Each row is where one point has got to under a steady rotation. How many steps took it there?
The counts run from 0 to 185.
103 88 131 109 84 117 112 107 61 97 89 115 75 100 91 121 101 69 111 79
 87 124 96 104 92 108 89 113 110 82 116 90 105 113 125 105 81 99 75 | 72
86 86 89 109 80 112 113 100 69 110 52 112 118 98 93 101 106 101 118 106
 93 87 140 95 111 101 81 100 129 70 106 103 116 118 126 111 90 91 110 | 46
97 68 102 113 74 109 102 103 91 117 59 113 108 95 88 108 98 102 122 100
 111 80 131 104 130 120 87 102 144 106 106 110 125 100 104 113 125 107
 89 | 167
104 90 91 113 66 128 94 100 91 110 63 112 111 95 83 116 86 87 114 117
 106 85 121 121 121 113 101 101 131 111 115 94 119 94 90 113 129 108 94 | 163
124 83 115 97 100 101 108 97 76 106 124 121 71 97 88 130 86 74 103 105
 103 108 94 113 81 97 115 97 60 113 139 94 98 102 107 100 78 96 79 | 94
121 95 112 94 98 103 104 97 59 102 115 119 71 94 92 121 95 79 97 101 97
 104 100 116 79 95 112 105 65 108 137 103 91 91 131 108 83 88 86 | 88
120 86 81 111 93 122 106 88 107 118 77 117 118 104 93 117 118 85 120 116
 134 82 127 97 131 85 113 89 89 124 100 107 110 110 82 109 134 109 105 | 12
113 72 124 90 98 85 107 97 79 114 127 120 63 89 91 121 97 95 113 99 104
 106 113 107 80 98 106 85 67 114 139 111 100 97 125 107 84 95 85 | 92
95 86 79 116 84 117 109 100 77 108 57 116 123 101 93 115 98 88 117 114
 95 84 132 107 116 102 86 99 125 75 108 83 123 117 103 106 96 97 111 | 41
116 78 100 107 90 116 106 87 129 123 82 125 114 114 101 109 121 95 127
 107 133 92 121 90 129 100 108 84 99 126 86 123 112 115 87 107 123 117
 82 | 10
124 61 111 98 116 88 126 94 98 112 114 112 86 94 95 104 113 96 116 103
 127 94 111 84 101 67 105 78 62 116 105 115 90 119 100 100 77 98 84 | 109
95 82 92 101 92 105 106 102 70 121 68 110 105 110 98 95 106 107 115 92
 96 79 135 105 120 120 87 113 128 102 112 126 117 88 135 116 96 92 76 | 178
121 79 108 79 94 102 109 95 119 117 112 116 105 102 106 97 93 110 112
 116 127 88 111 93 95 81 107 76 59 125 105 131 80 125 96 108 65 106 97 | 120
101 93 85 99 78 116 100 108 121 119 62 130 126 115 110 109 84 90 119 122
 105 89 126 109 111 129 104 104 132 94 101 106 120 120 99 105 85 99 91 | 32
117 87 125 88 96 100 107 103 83 108 119 121 65 99 103 112 99 83 103 94
 103 111 100 110 78 109 108 105 75 111 128 117 90 101 131 103 68 94 65 | 90
106 75 106 96 79 121 114 92 115 114 76 104 116 93 96 98 105 98 129 113
 132 89 115 84 122 75 92 71 100 119 87 117 84 127 77 115 106 124 111 | 138
111 85 88 99 96 115 108 95 120 126 71 125 124 112 104 101 123 100 124
 112 136 84 133 89 131 101 112 98 102 125 91 131 111 112 104 107 118 105
 92 | 16
97 97 114 104 69 121 98 105 59 95 80 116 83 95 89 126 85 81 111 99 77
 112 107 119 83 119 86 102 111 75 131 81 110 104 120 113 86 95 97 | 65
93 75 86 110 85 105 109 98 87 114 57 118 121 102 92 111 100 102 123 110
 102 89 140 98 114 109 83 95 132 73 106 92 127 120 106 102 96 99 112 | 40
106 95 128 106 95 116 120 106 57 101 95 113 69 97 95 112 112 69 104 82
 92 120 95 100 95 100 94 118 95 89 114 106 93 110 138 108 79 99 66 | 78
121 86 99 106 87 123 108 92 125 119 78 127 109 120 106 110 112 80 126
 103 132 98 107 98 127 98 113 92 94 132 82 118 108 118 81 105 114 118 78 | 9
131 98 101 100 80 133 93 92 122 112 92 123 105 119 102 124 98 74 122 110
 124 99 97 110 110 106 115 83 74 137 99 110 102 106 69 111 116 117 85 | 2
95 74 127 107 92 104 117 100 46 101 92 109 68 84 82 121 113 87 115 79 91
 115 114 95 95 93 86 98 97 86 128 91 106 105 135 113 99 99 93 | 75
112 85 115 93 98 97 109 95 56 106 114 116 70 87 88 118 101 90 102 96 99
 104 117 106 83 93 107 96 63 109 141 108 94 88 138 108 89 87 94 | 87
98 75 99 110 63 120 94 96 95 117 67 111 107 93 83 113 87 93 123 116 110
 79 130 117 123 116 95 88 130 111 117 97 119 95 97 117 133 109 106 | 162
133 72 105 111 114 99 121 88 76 105 119 109 78 95 88 121 100 73 110 103
 117 96 101 96 98 68 104 81 56 109 117 90 93 112 90 95 80 96 86 | 105
128 91 104 95 77 129 108 94 128 106 89 114 115 104 105 107 81 86 119 120
 124 97 94 104 101 92 103 76 82 121 90 105 82 129 66 106 78 119 95 | 130
102 97 105 91 58 135 95 99 125 111 62 120 115 98 106 96 87 108 117 116
 118 89 117 115 118 119 102 106 122 125 99 130 97 107 103 123 110 113 91 | 154
115 107 78 98 90 128 102 95 120 116 63 127 128 122 113 101 108 88 110
 120 124 81 123 106 125 107 118 116 105 120 95 123 105 111 101 103 102
 103 86 | 20
86 94 91 98 78 115 104 100 61 101 62 114 112 91 95 106 106 105 112 101
 85 88 138 104 100 104 82 102 120 74 116 104 104 107 136 114 89 89 122 | 52
109 93 84 118 87 121 103 103 65 110 56 109 108 105 85 107 99 85 106 100
 96 77 122 113 128 107 93 121 124 100 111 106 114 81 119 108 108 89 82 | 175
100 81 89 99 86 95 91 105 67 115 79 119 105 111 90 113 97 112 110 97 87
 76 134 115 104 126 87 102 114 96 133 110 123 80 131 114 89 78 94 | 185
110 83 111 100 81 129 116 92 126 112 79 108 115 96 104 98 101 91 127 109
 132 96 105 90 122 82 92 79 102 116 78 119 89 134 76 112 98 124 93 | 137
89 74 127 106 77 101 106 104 60 102 95 112 73 91 87 123 102 91 121 83 81
 116 115 107 88 109 83 88 108 75 128 90 117 108 125 113 94 100 97 | 69
100 87 112 98 61 126 92 104 116 117 65 115 112 102 97 104 84 98 121 111
 110 88 119 116 122 124 94 97 141 120 105 122 113 104 98 116 116 112 82 | 160
83 89 98 93 75 111 113 102 68 110 63 116 108 97 104 99 106 106 114 96 88
 95 137 98 108 110 83 105 126 74 106 116 106 110 138 112 78 90 110 | 51
